Each row has a hidden score. How much does it go up from the first row of each pair to the second? 20 means little or no change, 40 a big rise and 0 a big fall. The score is a weighted sum of the row's numbers plus the product of two more (or one squared), each taken from its middle value.
[ 32  41  39  37  22   2 -17 -32 -44 -45 -46 -26 -13  11]
[-35 -28   9   1   8  28   7   0  -3   1   8  17  24  22] ~ 27
[-32 -32 -43 -26 -17  -2   7  20  30  30  30  22  11   2]
[ 12  14  21  33  30  14  -3 -12 -17 -20 -15 -16   1   3] ~ 11
[ 37  13 -11 -40 -55 -57 -48 -44 -20  17  31  33  24  29]
[ 18   8   5   2  -2   3  -1  -2  -5  -6  -4 -20 -16 -13] ~ 20
[ 43  38  23  -3 -23 -43 -42 -42 -42 -34 -12  21  17  29]
[ 11  24  21  14   5 -10  -8 -18 -21 -20 -19 -15 -10   3] ~ 20
[  3  13  28  42  49  60  51  44  31   0 -30 -59 -62 -68]
[-62 -41 -23   1  18  42  50  46  32  17  -8 -26 -29 -30] ~ 14
[-52 -33 -18  -1  21  22  18  20   2   7  -3   0   1   2]
[ 54  62  45  12 -22 -49 -74 -72 -67 -39   8  40  57  65] ~ 11
[ -6   5  17  18  15   4  -6 -19 -17 -25 -11   3  14  27]
[ 32  29  29  13  15   9   9  -1 -17 -20 -30 -28 -21 -25] ~ 22
[ 11  -9 -19 -15 -19  -7   3   1  11  15   2  -5 -10 -10]
[  7 -13  -7 -24 -12 -12 -12 -16   0  19  10  -2 -11  -3] ~ 17
[ 11  27   2  -3 -20 -44 -45 -41 -27   4  42  61  57  55]
[ 41  19   8 -11 -37 -32 -45 -32 -26  -8  22  28  36  35] ~ 11
[ 12  27  44  38  26   0 -27 -41 -57 -47 -28  11  33  44]
[ 14   2  -5 -21 -19 -22 -15 -20 -14  -5  15  16  22  25] ~ 24
[ 24  17  20  21  25  22  36  17  36   8 -19 -40 -57 -62]
[  2   7   8   6  -9 -22 -22 -31 -23   6  19  35  35  39] ~ 10
[ 2  4  5  4  5 -3 -7 -6 -4 -8 -6 -4  8  7]
[-39 -38 -34 -19   0  10  26  30  57  31  17   3  -4  -9] ~ 21
[ 46  32  24  18  -3 -14 -24 -28 -37 -33 -30 -23 -21  -7]
[ 20  25  20  22  27  31  29  24  16  -9 -27 -48 -49 -56] ~ 34
[-38 -15  -3   6   3  -3   3   3  -3   0   2   7  14  20]
[ 23  14  -5  -3  -5  -6   5 -14   5   3  -4 -18 -22 -30] ~ 25
[-19 -18 -17 -11 -17  -7  -7  -1  11  14  23  24  22  12]
[ 21  14   4  -6 -17 -24 -27 -25 -13  -2   8  31  19  26] ~ 20
[-25 -11   5  11   5 -12 -21 -22 -17   0  18  41  48  44]
[-20 -25  -2 -10  -7  -6  -6  -7  -9  12  16  27  25  32] ~ 23
[ 17  18  12   9   7  13   7   2  -4 -10 -23 -28 -26 -24]
[ 26  40  49  46  47  48  37  21  -3 -24 -51 -71 -65 -62] ~ 19
[  1   4   3  -2  -9 -19 -21 -13 -11  -1  22  35  38  45]
[ 56  35   4  -9 -35 -51 -50 -41 -39 -28 -16  -8  -4   4] ~ 12
[-17  -9   7   0   5   9  -7 -12   0  -2   7  10  14  17]
[ 24  15  -1 -10 -19 -15 -17 -14 -12  -6  -6  -5 -13  -8] ~ 17
[ 93  87  77  42  22 -10 -39 -49 -70 -88 -78 -60 -36 -16]
[-33 -27 -24 -16  -2  -2  -1  10  11  21  30  30  18  15] ~ 28
[ 57  53  43  27   4 -16 -33 -47 -47 -49 -29  -1  13  31]
[ -3   4 -10  -7  -4  -6  10  11  13  13   4  -8 -17 -21] ~ 20
[ 33  17  -8 -30 -35 -37 -32 -15   0  -8  -8   6  -1  -2]
[-38 -33 -29 -20  -5  21  30  35  34  29  21 -11 -20 -25] ~ 17
[  9   8   8   0 -13  -7  -9 -11  -8  -2  -2   0   1   2]
[ 46  23  -9 -10 -23 -16 -25 -18 -24 -16 -10 -12 -15 -10] ~ 23
[ 26  39  28   6 -17 -51 -60 -56 -38   0  55  79  81  69]
[-37 -39 -25 -20  -2  15  16  19  23  15  12   7   5  -4] ~ 23
[-37 -40 -35 -32 -21  -6   8  17  25  25  38  28  21  17]
[-56 -45 -28   4  31  38  52  52  39  21 -11 -26 -30 -34] ~ 22
[-4 -6  7  5 -2 -3 -7 -5 -3 -2  6  5 20 19]
[ 23   4 -16 -19 -39 -28 -24 -11  -7   7  28  31  18  16] ~ 18
[ 47  27   0 -28 -37 -52 -46 -34 -35 -20 -12  -5   1  16]
[ -6  -8   7  13  -8   8   4  -4  -8 -15 -12  -8   2  12] ~ 16
[-15 -21 -15 -14  -4  11  17  22  24  20   6  -1  -7  -1]
[  0  22  25  21  21  -9 -12 -26 -29 -24  -7  12  28  36] ~ 25
[-23 -13  -3  25  37  57  66  68  44  22 -13 -38 -56 -62]
[ -8   1   7  28  26  23  19   1  -2 -20 -21 -20  -5   2] ~ 24
[-11   6  11  20  33  40  35  22  11  -7 -34 -37 -33 -28]
[ 19  38  61  54  47  28  -2 -22 -49 -54 -63 -28  -1   6] ~ 12
[ 48  58  42  35  19   0 -15 -35 -46 -50 -50 -37 -25  -1]
[ 40  37  17   2 -21 -20 -34 -31 -43 -29 -21 -12   0   4] ~ 17
[ 22  15  16  12   9  15   0   2  -6 -18 -22  -4  -3  -3]
[ 37  24  23   2  -7 -17 -13 -26 -21 -19 -41 -16 -15 -20] ~ 17
[-20  -9  -6 -10 -19 -21 -26 -21  -5  17  43  55  57  45]
[ 34  30   8  -5  -9  -8  -7 -13  -9 -11 -35 -26 -21 -20] ~ 26
[ 43  16  38  17  12   2  -1 -10 -15 -27 -40 -45 -36 -34]
[ 21   5  -8 -18 -19 -31 -12  -6  -4   6   4  -4  -5 -16] ~ 27
[-31 -29 -27 -20 -18  -4   0   8  15  28  31  30  25  11]
[-18 -11 -16   4   9  14  18  15  13   9  -5 -11 -13 -16] ~ 21
[  4  22  13  13  20  16  15   7   0 -13 -23 -28 -30 -15]
[-56 -67 -54 -37 -10  -3  37  41  48  42  24   9  -2 -12] ~ 9
[-27 -28 -14  -9   7  16  31  19  18   6  -1  -9 -14   0]
[-36 -30 -34 -27 -21  -9 -12  12  21  35  44  42  35  28] ~ 28
[ 55  38  25  -2 -17 -30 -38 -35 -33 -34 -24 -21 -15  -7]
[ 31  60  59  48  14 -21 -56 -74 -80 -52 -18  22  51  66] ~ 19
[-27 -31 -31 -14   9  20  36  44  47  37   6 -13 -22 -35]
[-32 -48 -49 -32  -9  12  31  49  53  43  25   8  -7 -16] ~ 13
[-20 -18 -24 -22 -11   6   5  19  25  23  14   5  -5  -4]
[ -6  -9  -6   7  17 -10  -1  -5  -5  -5   0  10   8  16] ~ 13
[-22 -23   2   6  23  27  27  15  10   2  -9 -20 -16 -11]
[  3   3  -3  -8  -5   4   1   7   4   5   0  -8  -5 -11] ~ 25
[  7   8  15  24  35  53  54  58  40  20 -25 -41 -63 -68]
[-10   8   7  20  12  10  -7 -16 -22 -20  -8   1  15  23] ~ 23
[ 38  39  21  11   1 -17 -19 -22 -30 -30 -29 -25  -7  -2]
[  9   3   4  -5   4  17  17  15  16   8  -9 -17 -26 -29] ~ 21
[-35 -39 -25 -26 -21  -5  10  13  21  11  32  27  26  10]
[  9 -14 -33 -31 -17  -8   3  12  27  24   8  -3 -23 -25] ~ 23
[ -3  16  28  22  17  -2 -22 -24 -28 -28  -3   6  24  31]
[-33 -25  -7   5  28  38  39  32  23 -12 -15 -25 -25 -18] ~ 23
[  9 -13  -3 -21 -19  -5  14  14  22  22   1  -9 -28 -27]
[ 32  22   7 -11 -21 -37 -39 -27 -24  -6  15  23  26  27] ~ 31
[ 64  48  11 -19 -38 -51 -54 -56 -53 -40  -8   0  15  21]
[-41 -48 -53 -37 -19  10  28  41  55  50  37  10 -16 -25] ~ 11
[-32 -25 -22  -6   4  14  21  27  18   6  11  -3 -13 -13]
[-21 -23 -16  -9 -10  -1   4  -9   8  -2  22  18  18  18] ~ 20
[-46 -50 -48 -27  -6  18  32  47  43  40  21   2 -14 -16]
[ 43  52  45  24   9  -9 -29 -35 -45 -43 -29  -7   3  13] ~ 25
[  1 -13  -6   5   4   7  23  18  19   1  -2  -9 -25 -20]
[ 22  21  11 -10 -13 -13  -6  -9  -6  -9 -20 -14 -16 -17] ~ 32
[ 22   7 -11 -31 -44 -67 -45 -33 -12  30  71  83  73  57]
[-23 -21 -24 -27 -32 -15  -5  12  19  23  40  36  25  18] ~ 12
[ -1  -6  -8 -14 -16 -15 -23 -13  -9  18  31  37  41  34]
[ -8  -4  19   9   0   0 -14  -5  -4 -12  -3  -1   2   5] ~ 5
[ -4  -8 -11 -24 -11  -6   4   5   5  12  20  -1   1  -2]
[  77   71   33  -17  -71 -106 -106  -85  -60   14   70  101  107   88] ~ 16
[  0  31  49  54  51  22 -10 -33 -53 -57 -41 -19  13  38]
[-31 -23 -22 -10 -10   3  10   5  10  16  20  21  20  13] ~ 26
[ 28  21  -5   2  -1   8 -11   9   6  -5 -16 -28 -25 -40]
[ -5   4   7  11  17  17  13   6  -7  -4 -19 -14 -13 -10] ~ 12
[  3  21  36  13  -4 -34 -43 -62 -47  -8  38  72  78  71]
[-19 -21 -24 -14 -17 -25 -11   6   2  21  37  30  30  28] ~ 12
[-10 -17  -9   1   0  18  17  22  16 -11  -3 -12 -15 -20]
[-27 -28 -13   9  24  35  33  30  21 -10  -7 -14 -16 -18] ~ 25
[ 12   2 -12   3 -18  -6   5  18  24  14   2 -22 -29 -31]
[-50 -47 -31 -12   4  14  22  35  29  20   7   5  -4  -5] ~ 18
[-41 -35 -32 -15   9  31  31  30  35  31  12 -16 -16 -14]
[ -1 -23 -33 -46 -60 -42 -27  -3  16  31  59  62  43  24] ~ 5
[  3   2   3  -7 -14 -23 -23 -23 -17  -5  14  23  33  38]
[-38 -40 -41 -20  -2  19  28  41  44  36  10   4 -14 -24] ~ 20
[-32 -15   0   8  16   6  -9 -16 -16  -1  19  30  38  44]
[-19 -19 -21  -4   8  16  11  19  19   9   4  -9 -15 -10] ~ 15
[ -9 -18 -28 -28 -29 -20 -17  -5   8  23  47  52  39  29]
[ 27  37  38  40  41  45  40  34  20  -5 -33 -64 -64 -82] ~ 23
[-49 -62 -49 -30 -12  13  30  36  47  45  32  13   4  -8]
[-56 -65 -49 -19   4  20  49  45  45  36  21   0  -6 -14] ~ 20
[-52 -61 -45 -29   3  26  43  64  61  50  28  -4 -17 -35]
[ 24  18  18  12  13  20  23  11   5  -8 -27 -41 -40 -45] ~ 25
[-45 -41 -34  -7  16  27  31  23  20  11   2  -8 -10   1]
[  2  11  30  31  42  32  12  -1 -18 -31 -46 -38 -25  -9] ~ 18
[-45 -62 -53 -36 -12  12  29  53  55  43  28  11  -8 -21]
[ 40  35  42  29  37  18  18   9 -21 -35 -50 -53 -47 -45] ~ 21
[-46 -45 -21  -3  22  26  42  42  38  19  -2 -17 -32 -28]
[-41 -22 -19   5   8  24  19   4  12   5   6  -4   1   3] ~ 33
[  7  15  15  10  17  18   4  11   1  -9 -15 -33 -23 -24]
[-35 -13  13  36  62  90  86  76  54  14 -32 -60 -76 -81] ~ 22
[-42 -28 -13   9  21  28  22  20   0  -4  -9  -2  -6   4]
[-19 -10   6  16  19  20  21  10   0 -11 -10 -13  -7  -2] ~ 14
[ 22  18  19  13   3 -10  -9 -17 -17 -15 -13  -7  -2  -1]
[ 10  -2   9  -5  -7 -18 -17 -23 -12  -2   9  15  23  22] ~ 20
[-24 -18 -24 -24 -26 -20  -6  -5  16  22  38  35  38  23]
[  5  -7 -17  -3   4  21  33  37  47  36  13 -24 -38 -54] ~ 20
[ 24  38  16  -2 -36 -62 -70 -58 -29  15  72  91  84  64]
[-31 -12  -5   4  14  10  10   7   6   3  -1  -2  10   1] ~ 29
[ -4   0  -5   6   3  -9  -2  -5  -6 -15   1  10  21   1]
[-41 -46 -50 -38 -15   6  22  31  43  44  38  13  -2 -10] ~ 21
[-35  -8   5  22  24  44  42  13   3 -25 -24 -21 -13  -4]
[ -4   6  10  11   4   5 -16 -17 -23 -15   0  16  24  29] ~ 21
[-10 -12 -14  -2  14  43  52  57  65  42  14 -16 -41 -59]
[ -5  33  60  59  42  21   2 -39 -61 -56 -38  -6  23  32] ~ 20
[-30 -32 -38 -34 -13  -2  15  49  31  45  32  13  -3   0]
[ 53  45  19  19  -5 -20 -29 -39 -41 -34 -17 -24 -14  -5] ~ 11
[ 12  25  38  39  42  25  27 -11 -27 -45 -51 -34 -23 -13]
[-23 -13  25  21  18  13   3  -8 -14 -15  -7   4  10  18] ~ 12
[-11  14  27  30  36  18   3 -19 -34 -34 -26  -9  10  14]
[ 53  28  -6 -22 -54 -75 -70 -60 -24  13  43  66  64  51] ~ 10
[ 42  43  28  27  14  11   3  -6 -20 -24 -50 -59 -44 -22]
[-28 -15  -1  22  28  34  35  13  10  -7 -16 -25 -19 -23] ~ 13
[ 33   9  -9 -27 -42 -46 -44 -21 -23   1  12  16  24  25]
[-13  -3  11   2  -3 -24 -33 -30 -17  14  39  54  55  50] ~ 21
[-61 -57 -50 -23  -5  22  29  41  39  33  24   6  -8  -7]
[ -8 -14 -19  -8   6   9  21  23  30  16   0  -3 -14 -22] ~ 26
[ -6  -9 -20 -30 -39 -52 -34 -12  21  42  65  69  61  39]
[-46 -57 -58 -45 -18  10  21  53  64  61  36  14  -8 -27] ~ 20
[-45 -47 -46 -33 -11   9  22  30  39  40  33  14   6 -14]
[ 28  24  16  23   4 -12  -3 -21 -22 -25 -32 -16 -15   0] ~ 13
[-12 -16 -17 -10 -14 -11 -12  -3   3  16  23  28  24  20]
[ -1   1   1   0 -15 -13 -21 -20 -12   2  11  33  32  33] ~ 22
[-39 -20   0  19   5  14  12  -4 -14  -9  -8   6  22  25]
[ 19  51  59  44  22 -18 -44 -62 -70 -43   4  29  62  74] ~ 13
[-29 -26 -16   2  18  27  30  35  29   3  -9 -13 -23 -17]
[-15 -29 -15 -20  -9  -7   0  11  13  10  17  16  16  14] ~ 19
[ 18  33  39  23   8 -13 -24 -43 -49 -31  -4  12  31  43]
[  6  16  28  30  27  24  -1  -6 -20 -32 -36 -27 -16  -9] ~ 21
[ -8 -11   4   7  13  14   9   3  -8 -10 -10 -12  -7  -7]
[-27 -28 -27 -25 -12  -6  -4   1  12  25  30  42  25  26] ~ 27
[-16 -16 -20  -7   0   0   8   8   4  12  10   9   2  -2]
[  57   51   15  -24  -72 -106  -97  -72  -25   47  107  127  104   74] ~ 8
[ 21   8 -14 -15 -38 -39 -28 -27 -11  15  30  33  35  32]
[-22 -20  -8   3  17  31  27  23  20   4 -11 -16 -20 -19] ~ 24
[-49 -52 -35 -20  -3  24  35  49  42  34  17  -4 -18 -24]
[-29 -29 -23  -1   8  16  15  10  11   8  10  10   5   7] ~ 29
[-51 -55 -44 -23   3  29  43  48  42  34  19  -2 -16 -27]
[ 27  18   8 -12 -36 -49 -40 -30 -16   0  25  46  45  40] ~ 16
[-36 -48 -43 -36 -14  -2  24  31  42  39  31  13  -4 -10]
[ 53  12 -13 -45 -58 -67 -56 -43 -27 -14  15  18  23  26] ~ 18
[-45 -28  -2  17  38  41  32  15  -5 -13 -26 -19 -15  -3]
[-16 -23 -36 -29 -26 -17  -3  10  19  29  34  22  15   9] ~ 13
[ 23  30  30  15  12 -11 -21 -28 -29 -28 -22   1  13  20]
[-21  -6   4   8   6   0  -5  -2 -10   6   6  12  18  21] ~ 19
[ 35  33  35  18   0 -26 -39 -41 -43 -36  -5  26  34  44]
[  9  28  38  53  51  53  35  23  -1 -23 -59 -63 -56 -47] ~ 34
[-24 -12  -5  11  17  35  36  27  22   4 -20 -11 -24 -20]
[ 16  19  26  33  45  61  40  41  24  12 -34 -54 -65 -72] ~ 31
[-39 -46 -33 -24   1  13  34  34  32  27  18   4  -9 -15]
[  8   2   6  -1  -1   7   6   7   5  -3  -6 -14 -15 -18] ~ 19
[ 56  47  48  47  48  28  34  19  -1 -22 -69 -70 -73 -73]
[  82   82   55    8  -42  -87 -104  -96  -73  -22   28   72   86   90] ~ 9
[-59 -58 -58 -48 -26   3  29  47  67  54  57  20   1 -13]
[  56   86  111  114  114   93   57   15  -36  -87 -124 -127 -106  -87] ~ 37
[-32 -29 -16  -8   2   5  14  16  16   5   9   9  10  15]
[ -4   0   8   3  16  17   6   5   4  -7  -8 -19 -13  -7] ~ 24
[ -2  38  56  63  76  50  21  -1 -31 -72 -85 -61 -39 -18]
[-38 -22  -4   7  14  10  -2   4  -3  -8  -1   8  11  10] ~ 10
[  2   3   5  13   6   2  -7 -12 -15  -9  -7  11  14  24]
[-12  -8  16  36  30  36  19   7  -7 -23 -30 -33 -25 -17] ~ 13
[  8 -10 -17 -18  -9   1   5  12  18  14   6  -3 -12 -22]
[  1  15  34  44  38  19  -6 -28 -36 -39 -28  -9  15  30] ~ 16
[ 35  52  50  46  19  -6 -31 -58 -62 -56 -42  -1  22  36]
[ 31  32  29  13  14  -1  -6 -12 -24 -28 -38 -32 -20 -16] ~ 20
[-25 -29 -22  -5   1  25  38  41  41  34  12  -8 -28 -36]
[  0   9  17  23  25  17   7   5  -5 -20 -23 -15 -12   3] ~ 27
[ 33  20  -4 -21 -42 -45 -40 -23 -17 -10   9  11  16  23]
[ 30  14  -3 -16 -39 -34 -26 -20  -5  -8  -4  -2  -3  -7] ~ 21
[  6  15  36  47  49  45  25  14  -3 -24 -36 -49 -50 -34]
[ 25  53  54  45  13 -23 -42 -68 -62 -44 -17  30  46  62] ~ 22
[-12  -7   0   7  17  29  39  35  24   8  -7 -27 -35 -37]
[-15  -9  -2   7   9   8  12   9   7  -4  -5 -11  -3  -1] ~ 21
[-21 -36 -42 -34 -41 -24  -5  14  27  34  46  34  25  12]
[ 40  69  70  66  57  42  21   2 -42 -63 -83 -81 -51 -28] ~ 34
[-38 -33 -23 -15  -1  12  12   8  12   3  19  17   8  11]
[ 38  53  53  38   8 -25 -40 -60 -66 -47 -28  10  31  41] ~ 13
[-52 -57 -58 -44 -20   0  21  47  59  58  48  16  -2 -12]
[ 11  -6 -17 -16 -11  -2   4   5   8   8  -2 -13 -22 -26] ~ 25
[ 58  26   3 -29 -53 -57 -57 -53 -37 -23 -10   8  14  17]
[-34 -34 -18 -12   4  33  32  24  23  28   8 -18 -12 -19] ~ 28
[-20 -18   5  22  22  16  19  11   0 -12 -13  -6  -5   3]
[ -5  19  31  38  39  34  24   4 -25 -30 -50 -38 -16  -7] ~ 35
[ 50  20 -23 -50 -70 -77 -65 -51 -31  -6  27  40  35  38]
[-29 -11   1   9  22  10   6  -4 -12  -9   4  19  16  25] ~ 30
[-21 -36 -34 -23  -9  14  23  26  30  39  19   2  -4 -12]
[ 32  34  38  30  25  26  11   8  -5 -22 -46 -48 -46 -44] ~ 24
[-40 -25  -7  18  36  42  47  35  14   4 -23 -26 -22 -22]
[ 35   2 -31 -62 -70 -80 -59 -39  -7  15  38  43  42  35] ~ 12
[ 23  10  -9 -35 -54 -63 -52 -41  -6  18  56  64  57  46]
[-30 -28 -18 -12  -9  12  15  26  29  19   9   2 -11 -13] ~ 17
[ -8 -12   2  15  20  24  25  27  12   4 -16 -22 -31 -29]
[ 22  15  -4 -10 -23 -32 -24 -20  -8  -1   7  15  20  16] ~ 26
[ 14   4  -1 -13 -19   3  -9  -3   0   5   7 -10  -3  -8]
[ 23  29  27  26  12   4  -9 -21 -21 -29 -29 -19  -9   3] ~ 22
